(in the rows, 128 means zero)
Each path is a new rotation, seen through one point. The rows after it are directions, each followed by how far the rotation turns it, in degrees a step (0 if it stays put).
Each turn is a multiple of 5 degrees from 10 to 175, or 0.
Each row of a path follows its step; steps can be skipped.
Rotation 1:
step 0: [126 127 124 128 128 128 119 123 141 125 120 125 129 135 126 139 132 123
 129 124 133 124 126 128 118 131 123 127 116 126 123 129 123 130 129 133
 134 134 131 128 132]
step 2: [128 129 120 135 126 123 124 130 136 133 124 121 137 131 132 132 126 123
 135 132 128 128 114 124 126 125 123 125 128 124 127 132 126 126 129 143
 128 133 132 131 126]
step 4: [129 133 123 124 124 127 117 127 135 131 123 129 130 124 127 124 130 124
 130 126 137 133 120 121 125 128 133 131 124 132 121 123 127 134 125 141
 131 138 133 125 132]
step 5: [128 120 123 128 126 132 129 132 136 133 122 129 132 123 130 131 136 120
 128 123 131 122 127 126 117 126 123 127 128 128 137 128 119 132 132 137
 127 135 131 119 124]
step 6: [132 130 129 128 120 138 125 126 132 135 118 123 125 126 124 127 129 123
 138 136 133 134 123 124 131 123 120 128 123 122 128 132 129 130 127 134
 125 138 129 125 126]
step 8: [135 131 128 129 129 133 128 130 135 131 128 127 125 123 128 122 138 122
 131 125 131 121 122 122 124 121 123 131 125 132 129 129 133 136 120 135
 120 137 136 131 133]
step 9: [122 123 128 126 124 132 121 124 134 132 116 137 132 128 127 128 129 119
 134 124 135 129 123 128 122 132 120 123 125 132 134 123 136 135 131 130
 127 134 126 126 131]
step 11: [130 123 125 136 126 125 129 127 135 136 119 129 127 132 131 126 127 129
 137 124 132 124 122 132 123 125 127 125 114 127 132 132 132 126 125 131
 121 140 126 134 131]
step 12: [126 129 126 125 131 138 124 122 139 136 128 127 119 132 131 132 136 119
 126 124 130 118 126 122 128 130 128 122 119 125 125 127 134 137 129 123
 124 133 128 130 129]
[127 129 129 128 130 126 130 123 126 128 127 130 126 128 125 131 131 129
 130 127 126 129 126 130 128 126 131 129 129 128 129 128 128 130 130 131
 127 127 129 128 126] -> 0
[128 130 129 130 128 127 127 125 127 126 124 129 129 126 128 127 126 130
 128 129 128 126 124 129 128 131 127 126 127 129 127 126 127 124 130 129
 128 130 130 128 130] -> 160
Rotation 2:
step 0: [123 127 130 123 130 131 126 129 134 130 118 128 120 118 127 129 126 125
 126 135 135 131 123 131 135 124 135 133 128 121 133 130 122 123 133 132
 122 128 128 138 133]
step 1: [130 134 133 136 126 123 129 135 130 131 120 131 128 122 130 130 129 125
 128 128 140 123 114 128 128 130 123 119 130 126 131 133 129 127 125 128
 125 128 135 119 130]
step 2: [134 125 120 134 123 135 125 131 136 121 117 127 124 122 121 132 135 133
 124 132 129 132 124 123 121 132 132 128 128 130 121 131 128 128 129 131
 133 128 127 128 135]
step 6: [127 136 124 127 122 130 134 131 126 132 119 126 130 129 130 129 128 123
 133 133 143 129 122 130 129 127 124 122 124 119 129 129 127 135 122 122
 121 125 135 130 126]
step 8: [129 122 129 123 139 134 128 129 137 128 120 126 124 125 126 132 127 135
 128 133 129 127 118 125 134 126 129 128 123 124 132 125 133 130 125 127
 123 116 130 136 132]
step 9: [134 129 124 134 122 136 132 134 133 132 122 131 130 128 129 123 127 124
 127 130 135 123 127 126 131 134 122 126 122 118 132 127 128 120 129 124
 123 123 135 119 124]
step 11: [122 126 131 128 126 130 128 133 125 128 124 127 130 126 131 137 131 126
 123 139 137 133 119 129 132 122 131 124 124 121 130 130 129 122 124 124
 119 118 129 136 129]
step 12: [126 134 130 137 118 133 126 124 132 134 119 136 126 122 127 122 129 123
 128 132 135 124 126 123 125 131 132 125 132 128 133 127 127 118 133 130
 127 125 136 125 135]
step 13: [135 127 130 129 136 132 126 126 133 131 122 125 121 124 122 136 131 130
 125 133 131 122 114 129 128 134 134 123 128 128 125 128 129 133 124 127
 131 126 123 129 140]
[128 130 129 128 126 125 127 127 128 130 125 129 127 131 126 129 128 128
 130 126 129 130 125 126 127 126 127 129 131 128 128 128 130 128 126 129
 130 129 128 130 132] -> 65
[123 127 126 126 127 130 128 131 129 126 127 128 126 132 129 128 130 129
 130 130 129 128 129 128 128 128 128 132 126 128 129 128 128 127 130 127
 127 127 129 130 129] -> 125
[127 128 130 129 128 129 131 128 127 128 127 130 130 128 125 129 131 126
 127 129 126 125 130 127 128 128 127 130 127 129 125 128 128 129 128 132
 128 130 132 126 131] -> 135
[127 127 129 127 130 127 129 127 130 129 128 124 125 127 128 126 131 127
 127 128 129 125 129 129 129 126 128 127 130 129 131 124 126 130 128 131
 131 127 129 130 128] -> 145
Rotation 3:
step 0: [125 132 128 126 116 125 119 126 138 129 125 133 125 139 119 134 125 121
 130 119 123 127 127 130 127 135 132 126 130 123 125 130 127 127 131 122
 128 126 127 118 133]
step 2: [132 131 130 123 124 131 120 139 128 128 132 129 116 122 121 127 125 131
 126 132 131 131 135 120 125 126 131 135 117 126 132 121 130 123 129 130
 132 135 123 123 128]
step 3: [138 129 130 127 124 124 129 130 134 129 122 124 119 124 122 128 120 126
 128 138 127 123 124 129 128 121 137 126 129 119 126 142 133 121 126 127
 125 126 121 125 129]
step 4: [125 123 127 129 127 121 118 128 130 135 126 123 133 134 122 133 120 133
 130 121 132 130 127 134 124 132 131 119 121 118 123 127 139 123 133 130
 121 127 126 130 133]
step 5: [121 122 129 129 125 127 125 124 133 131 130 126 118 122 135 133 126 122
 133 129 130 127 127 123 118 130 123 118 124 127 122 118 125 125 128 119
 127 132 117 130 132]
step 6: [139 132 126 132 119 121 124 130 125 127 138 129 118 114 128 137 134 131
 129 122 121 126 127 126 123 129 130 130 129 130 130 127 133 122 135 126
 129 130 127 123 132]
step 7: [125 134 141 131 126 122 128 138 129 120 124 122 127 129 134 132 124 139
 129 132 122 128 124 132 125 121 133 127 127 123 125 131 130 127 134 131
 135 124 119 123 135]
step 8: [125 128 132 120 130 115 119 127 125 130 123 122 125 130 129 134 126 132
 120 131 131 125 139 130 126 132 135 121 124 125 134 131 128 127 132 121
 131 131 126 139 128]
step 9: [127 126 125 133 137 133 119 125 118 134 129 117 125 120 131 131 125 124
 122 129 122 121 132 120 122 126 128 124 132 117 124 126 129 129 131 122
 122 126 123 125 128]
[127 129 130 129 129 131 130 127 128 126 128 127 128 127 128 127 127 126
 128 129 127 129 127 129 128 124 123 127 129 127 128 130 127 128 128 127
 127 125 122 129 127] -> 175
Rotation 4:
step 0: [123 127 129 141 131 135 118 131 128 127 126 128 127 123 122 121 123 126
 131 118 127 126 126 136 128 130 130 133 129 130 123 138 134 138 121 124
 127 126 131 133 133]
step 1: [129 129 130 133 129 132 125 130 130 133 130 129 128 134 128 125 129 134
 132 124 125 133 132 131 124 138 139 121 131 119 134 142 119 128 125 137
 133 122 127 127 128]
step 3: [123 127 125 127 128 121 119 129 127 130 126 127 131 138 128 132 134 126
 128 129 125 122 114 133 132 140 127 132 128 120 134 136 129 123 125 131
 130 128 125 122 119]
step 4: [132 125 129 125 123 127 124 137 138 132 133 130 133 132 123 129 129 123
 119 123 123 129 123 123 119 127 131 134 132 121 127 133 136 127 130 115
 123 125 127 122 133]
step 6: [117 127 124 132 123 124 128 135 130 127 126 125 135 129 130 125 137 134
 125 128 129 132 140 126 123 122 124 140 132 130 127 129 135 124 116 123
 124 129 125 128 129]
step 7: [123 134 122 137 122 121 134 130 128 129 127 121 128 127 128 126 119 132
 126 133 135 130 128 122 127 132 135 126 137 118 134 122 137 130 124 130
 137 132 122 124 124]
step 8: [122 128 126 120 129 131 136 133 131 118 125 131 138 121 130 122 133 123
 127 121 130 131 128 120 132 123 137 128 131 130 132 128 129 124 124 127
 131 139 121 123 133]
step 11: [129 129 142 134 129 119 132 131 126 125 126 119 132 119 122 135 119 129
 129 126 130 121 130 121 126 134 133 131 131 137 134 128 121 129 133 131
 123 129 131 130 125]
step 12: [126 130 126 133 128 127 122 133 129 117 118 125 136 132 130 120 129 137
 127 122 130 119 133 129 124 131 124 130 122 135 121 130 123 134 137 134
 127 132 125 123 131]
[129 128 130 127 129 128 133 126 128 130 128 128 128 129 129 128 130 132
 128 128 128 130 130 132 125 127 127 127 130 127 128 130 127 127 126 127
 127 128 130 133 129] -> 85
Rotation 5:
step 0: [126 135 120 129 119 131 121 129 131 130 123 125 135 130 121 124 131 122
 129 127 121 139 137 127 129 120 122 125 137 122 128 123 137 120 127 129
 130 128 133 123 131]
step 1: [122 131 124 115 133 127 121 134 127 133 129 122 129 133 116 128 122 123
 129 121 125 134 126 128 123 126 129 122 127 119 132 120 121 132 124 130
 120 126 138 127 135]
step 2: [131 126 130 126 131 123 132 133 141 119 124 120 135 129 122 131 121 127
 135 132 130 129 129 128 115 123 121 127 130 122 140 123 127 129 125 126
 128 134 127 121 129]
step 3: [124 128 129 131 121 129 124 126 133 123 128 127 130 131 123 122 124 135
 136 136 122 132 130 122 130 127 126 124 132 124 130 113 123 129 131 124
 130 141 139 131 120]
step 6: [122 132 118 132 128 133 125 126 138 130 135 119 129 141 123 131 127 133
 136 126 125 128 127 129 118 126 129 132 129 129 132 119 135 128 118 127
 129 135 130 129 134]
step 7: [123 125 133 126 133 127 132 130 140 138 127 118 129 120 120 126 126 133
 140 132 126 128 132 126 130 134 130 124 128 126 129 117 135 123 126 126
 123 127 137 125 126]
step 8: [125 127 129 123 125 122 125 123 130 128 114 127 134 130 122 127 128 126
 140 131 121 133 121 125 131 128 121 126 134 120 132 120 131 116 127 133
 137 128 127 132 133]
step 11: [129 125 138 134 129 131 123 121 125 134 127 117 131 135 123 119 125 139
 128 126 125 132 129 128 132 124 125 128 131 129 133 114 131 123 130 120
 134 130 135 128 131]
step 12: [127 129 135 123 122 132 124 127 131 134 127 133 128 132 115 130 130 122
 132 124 122 131 135 129 129 123 125 121 136 131 129 124 140 123 117 130
 131 126 133 118 133]
[127 126 126 127 130 125 126 127 127 131 127 124 127 127 130 126 130 127
 127 128 129 128 128 127 129 132 128 126 128 127 129 127 127 128 130 126
 124 125 128 127 130] -> 115
Rotation 6:
step 0: [125 140 129 125 111 126 121 130 139 131 127 129 124 126 122 120 126 125
 129 126 130 125 127 130 128 127 128 128 130 126 124 127 129 133 124 128
 123 133 132 115 131]
step 1: [127 123 122 123 139 136 129 123 131 120 130 132 121 136 123 136 131 127
 126 130 126 128 133 130 134 134 140 126 127 128 131 133 122 126 134 135
 130 131 129 129 133]
step 2: [134 128 121 135 132 126 128 134 129 131 130 127 131 126 127 121 136 125
 130 134 126 129 122 134 128 121 121 136 124 117 131 128 132 137 122 120
 119 132 125 131 131]
step 3: [127 138 124 125 130 127 120 129 124 132 140 134 121 129 136 128 127 125
 126 132 126 125 127 116 131 123 130 122 133 130 118 127 125 122 136 130
 134 123 131 127 132]
step 4: [136 123 133 121 126 130 131 126 133 131 125 137 127 126 117 135 130 124
 137 122 127 134 126 131 123 133 128 134 132 120 126 129 125 133 119 125
 124 119 130 123 128]
step 5: [125 125 130 132 128 121 121 126 130 127 129 127 122 131 123 125 138 128
 121 131 125 127 129 137 131 118 132 119 124 130 128 132 127 121 134 119
 127 136 139 125 125]
step 6: [127 128 120 128 124 138 139 122 138 125 132 136 130 133 134 121 125 118
 129 130 131 128 132 124 132 130 124 127 129 125 127 121 125 135 131 127
 122 129 123 121 133]
step 8: [129 122 127 130 128 119 137 132 131 131 135 133 138 127 133 126 137 125
 134 130 132 131 123 125 122 120 137 129 121 123 119 125 126 128 129 122
 133 121 131 129 130]
step 9: [129 129 131 122 120 127 119 129 127 127 131 134 127 125 127 129 126 118
 131 125 124 125 136 128 138 130 119 129 136 133 132 134 133 121 131 119
 128 124 131 119 125]
[127 130 126 125 128 126 130 127 127 129 128 129 129 130 128 131 126 127
 128 126 125 129 130 125 130 131 128 129 129 128 130 129 126 130 130 128
 130 129 126 124 128] -> 130
[130 123 128 130 130 129 131 127 129 129 128 128 128 128 128 128 126 126
 127 130 130 128 127 125 126 130 130 128 127 130 126 131 128 128 131 129
 128 126 127 127 131] -> 155
